In the rows, 128 means zero.
A single turn carries every row of the set below to another of its rows. Some are shown first; where does it send the rows asked next?
gos: [ 89 151 128 116  99 118 142 140 117 116 130 120 126 111 123 134 122  97
 127 158 103 135 161 137]
Gumo: [155 147 124 125 134 128 158 153 125 125 153 110 144 144  99 140 163 117
 114 139  97 128 130 135]
fotop: [122  95 113 120 119 131 128 134 121 121 179 127 114 117 101 142 109 102
 121 116 158 129 148 139]
Garol: [127 104 140 126 143 137 132 122 168 125 148 135 102 122 140  92 122 101
 110 105 145 127 152 107]
vot: [117 118 107 140 144 138 122 125 181 120 156 133 102 126 149 120 124 102
 118 114 126 127 147  92]
dumub: [123 120  99 133 145 130 118 144 176 135 149 126 116 139 135 145 135 128
 137 131 109  96 141  98]
Vagad: [158 122 133 111 119 131 152 132 153 134 155 158  80 153 128 132 139 128
 145 148 131 129 160 110]
Luvez: [114 156 105 117 121 133 112 140 139 111 120 124 121 143 112 117 109  96
 116 162 107 132 167 119]
tumu: [145 143 139 136 173 131 105 142 123 126 122 117 116 128 121 112 124 143
 102 157 128 135 137 139]
dur: [132 120 131 126 107 131 149 122 116 127 151 185 130 132 131 137 113 149
 149 166 126 133 138 131]
Kad: [142 123 141 111 109 121 135 117 131 132 110 138 148 122 131 124 140 115
 120 147 130 166 106 149]
puz: [149 110 103 115 108 151 154 145 117 120 160 111 116 151 127 120 148 137
 145 107 141 126 128 131]
neneg: [103 115 117 149 166 128 149 128 108 115 108 140 124 125 143 154 111 121
 125 121 129 123 123 108]
Vutu: [133 125 109 123 125 135 156 145 106 132 192 125 142 122 125 133 108 159
 146 130 121 131 140 135]
mepu: [136 118 105 125  88 136 141 156 139 130 131 112 154 129 104 111 119 137
 130 112 131 118 147 162]
Bolo: [125 121 155 116 109 133 118 150 167 136 143 128 123 121 149 112  98 111
 101 143 115 131 157 136]
leme: [109 157 116 123 114 134 134 117 128 125 102  94 122 131 124 123 129 100
 138 154 124 133 139 111]
fitev: [127 155 105 120 185 123 124 129 132 129 165 137 120 132 110 123 126 136
 129 107 119 139 136 141]
Dila: [ 95 111 149 134 181 129 148 125 125 125 124 139 136 112 145 126 109 127
 125 122 112 131 118 118]
Riti: [121 123 139 127 162 128 117 116 125 126 107 118 119 131 136 124 123 142
  90 169 129 122 140 121]
Gil: [134 103 135 117 136 128 147 128 128 126 131 192 150 130 129 120 122  78
 102 140 128 132 135 127]
gav: [ 99 115 110 140 129 124 140 128  91 105 121 145 126 145 117 149 131 140
 135 119 151 108 121 121]
dotaf: [135 146 167 121 113 116 146 124 114 118 116 145 136 126 140 121 149 102
 104 140 133 153 123 140]
Gib: [127 161 123 120 101 119 137 119 131 128 184 178 129 134 124 127 119 103
 129 111 122 132 133 123]
rusa: [128 127 143 140 131 154 154 148 122 131 131 137  98 136 144 128 129 163
 165 140 126 114 128 127]
rak: [121 131 111 108 117 126 138 107 124 123 170 107 123 140  90 119 111 157
 106 144 112 135 135 136]
Kekag: [160 117  83  96 144 126 155 137 126 131 166 144 140 158 116 136 138 145
 132 144 115 129 144 131]
rimad: [121 138 112 121 114 132 137 115 123 124 141 190 134 129 140 121 118  80
 108 111 127 131 138 131]
zem: [125 105  99 116 132 149 135 134 145 126 133 142 154 133 118 140 152 106
 144 122 120 141  95 141]
pum: [126 106 155 103 112 125 118 148 142 135 159 115 102 117 128 128 114 108
  93 149 121 141 152 149]

Riti goes to Bolo
puz goes to Kekag
Now find these:
dur goes to rusa
Gil goes to Dila
leme goes to Luvez
vot goes to rimad
dumub goes to Gib
rak goes to mepu
Kad goes to tumu
fotop goes to zem

A single turn carries every row of the set below to another of its rows. Some are shown first; where does it send the rows asked next?
F: [162 151 110 128 140 133 141  77 129 111 132 132 118 158 142 125  95 110
 125 125 125 112 150 104 126]
D: [161 101 146 142 126 119 133  88 123 114 138 131 140 139 141 124 174 134
 140 159 126 125 106 131 121]
V: [144 128 129 123 135 123 144 153 132 124 130 104 123 166 100 126 142 110
 128  89 124 124 113 177 138]
G: [146 113 119 138 107 153 116 102 140 122 137 138  92 152 144 142 114 120
 113 113 130 113 128  88 117]
Y: [147 129 122 115 140 116 150 135 130 115 124 135 130 114 134 120  98 171
 148 104 124 129 151 138 159]
P: [142 139 137 120 135 117 132 145 124 127 136 111 139 159  99 126 140 121
 138  82 134 150 105 157 135]
T: [125 160 132 104 142 134 126 117 127 125 140 147 144 121 138 121  92 112
 115 153 139 123  92 139 117]
B: [145 109 117 144 110 149 117  98 138 121 141 129 100 155 149 139 116 124
 118 117 135 116 122  83 123]
H: [141 120 126 135 137 119 146 150 130 124 135  95 137 172 106 121 142 115
 129  96 131 132 106 168 145]
U: [125 140 134 118 138 128 146 115 121 122 125 129 125 124 148 125  79 119
 123 154 130 124  79 146  98]
X: [163 143 112 133 138 131 150  77 126 108 126 125 113 157 146 127  88 113
 129 126 122 113 144 107 117]
J: [167 124 144 123 132 124 129  87 128 112 140 149 146 135 129 121 179 120
 133 156 123 115 123 143 130]
E: [147 126 123 118 137 115 155 134 128 117 119 133 125 116 135 120  94 173
 150 103 123 132 148 138 155]
S: [137  99 117 125 124 133 142 154 146 120 126 132 110 121 136 128 115 167
 131 107 124 110 146 141 165]
M: [167 114 151 124 118 130 128  96 129 114 129 154 119 127 127 133 175 123
 134 145 112 112 118 150 107]
A: [120 128 129 112 126 150 125 136 142 127 133 144 110 124 140 131 100 107
 101 152 131 102  89 151 109]
Z: [144 131 138 127 133 114 142 145 120 126 129 103 129 159 105 127 134 127
 144  82 126 149  97 162 125]
R: [168 104 146 137 127 119 149  87 120 109 121 132 124 138 139 125 162 127
 142 154 109 113 113 153 102]
W: [139  94 117 127 126 130 142 153 143 121 128 128 115 125 139 124 113 170
 133 110 127 113 144 139 169]
K: [113 119 124 128 133 142 129 130 138 129 144 124 133 136 151 121 101 115
 105 165 145 110  76 137 123]

K goes to U
V goes to P
J goes to D
Now find these:
F goes to B

A single turn carries every row of the set below to another of its rows. Some are shown first; where does it send the rows asked next?
feke: [177 146 103 119 150 117 113 104 158  89  96 147 171 115]
pogog: [146 146 107 122 162 142 102 153 149  93 109 153 181 116]
bup: [112 137 137 133 165 123  94 118 157 131  80 144 122 120]
Dotol: [156 140 159 113 153 117  82 137 179 109  97 149 126 141]
Muge: [176 135 107 142 164 104  81 127 141  90  87 163 167 124]
ton: [144 138 166  95 169 116 108 134 137 109 112 139 154 132]
nalob: [135 126 110 171 157 122 122 120 151 127 124 151 166  95]
Tov: [173 130 152 142 177 128 113 134 150  69 117 156 144 104]
bara: [153  99 125 134 152  96 106 112 139  99  87 122 132 107]
fup: [170 152 127 145 158 116  96 131 121 113 138 109 134 111]
lor: [165 138 139 165 135 137 106 121 169 137  92 115 140 102]
dile: [152 145  94 117 165 127  96 125 137 128 121 141 147 152]
lep: [175 145 161 146 154 113 105 133 114 123  91 123 167 131]
Vas: [152 130 163 159 149 109  92 121 154 152 105 171 147 111]
Dif: [138 101 123 147 171 114 100 154 133 111 102 151 147 144]
vona: [145 150 144 168 134 127 110 135 160 127  74 123 151 124]
zage: [155  95 150 125 151 133 101 156 136 118  94 150 161 134]
goton: [169 153 150 153 141 104  92  99 143 139  93 145 122 111]
Nubop: [153 148 131 133 163 125  67 135 122 116  85 123 151  92]
Fer: [198 132 130 154 155 137  98 131 159  93 128 135 133 133]
pon: [140 134 178 148 150 139 101 156 154 135 111 154 140 119]
Miniz: [164 132 138 162 143 121 117 127 192 126 119 156 145 144]
kuzos: [153 125 131  96 175 108  87 104 164 110 122 170 142 114]
Dedog: [155 143 125 136 153 137  82 124 181 147 135 142 132 104]
sim: [166 116 142 157 163 104 117 132 149 117 155 150 156 125]
lel: [141 153 153 138 141 146 113 137 161 121 138 138 117 121]
lonu: [147 135 151 129 157 142 133 123 151 108  77 148 168 145]
lefov: [135 133 135 124 166  89 127  94 139 128 123 150 156 115]
mor: [160 115 124 133 156 113  96 145 157  87 104 159 182  90]
kogig: [161 123 165 136 153 133  83 140 170 112  82 129 118 122]
zema: [134 126 107  96 153 126 108 109 135 113 116 139 128 126]
fudo: [167 147 140 152 165 121 127 109 142 102 101 152 176  82]
Kubon: [148 137  99 136 156 126 117 132 148  65 104 137 147 115]
gope: [148 157 121 144 186 116  98 115 121  87 100 152 143 100]
rerub: [164 114 122 122 143 147 105 152 148 111 144 129 142 119]
Lovi: [156 151 127 139 148 115  65 136 170 126 122 126 123  96]
Sufe: [170 123 112 135 137 112  99 105 120 122  84 117 142 107]
mabe: [165 103 115 149 146 110 106 115 139 146 107 164 173 122]
feveb: [179 130 117 122 145 122 103 124 149 150 108 138 187 115]
Pagat: [147 129 134 148 162 130 107 115 181 147 106 169 140 146]
fumo: [169 167 134 110 178 135 100 117 148  99 127 155 159  99]
zinif: [146 163 147 125 143 123 109  99 152 124 110 141 105 125]
Bafiz: [167 110 137 109 138 133 121 137 163 107 117 114 158 102]
kav: [168 153 141 150 182 135 115 129 137 103 105 172 174 133]
vaz: [110 150 125 136 152 106  98 117 166 140  97 148 146 104]

lel goes to pon
rerub goes to zage
ton goes to sim
Now find these:
kav goes to fudo
vaz goes to Lovi
kuzos goes to Fer
Pagat goes to lor
Dif goes to feveb
Muge goes to feke

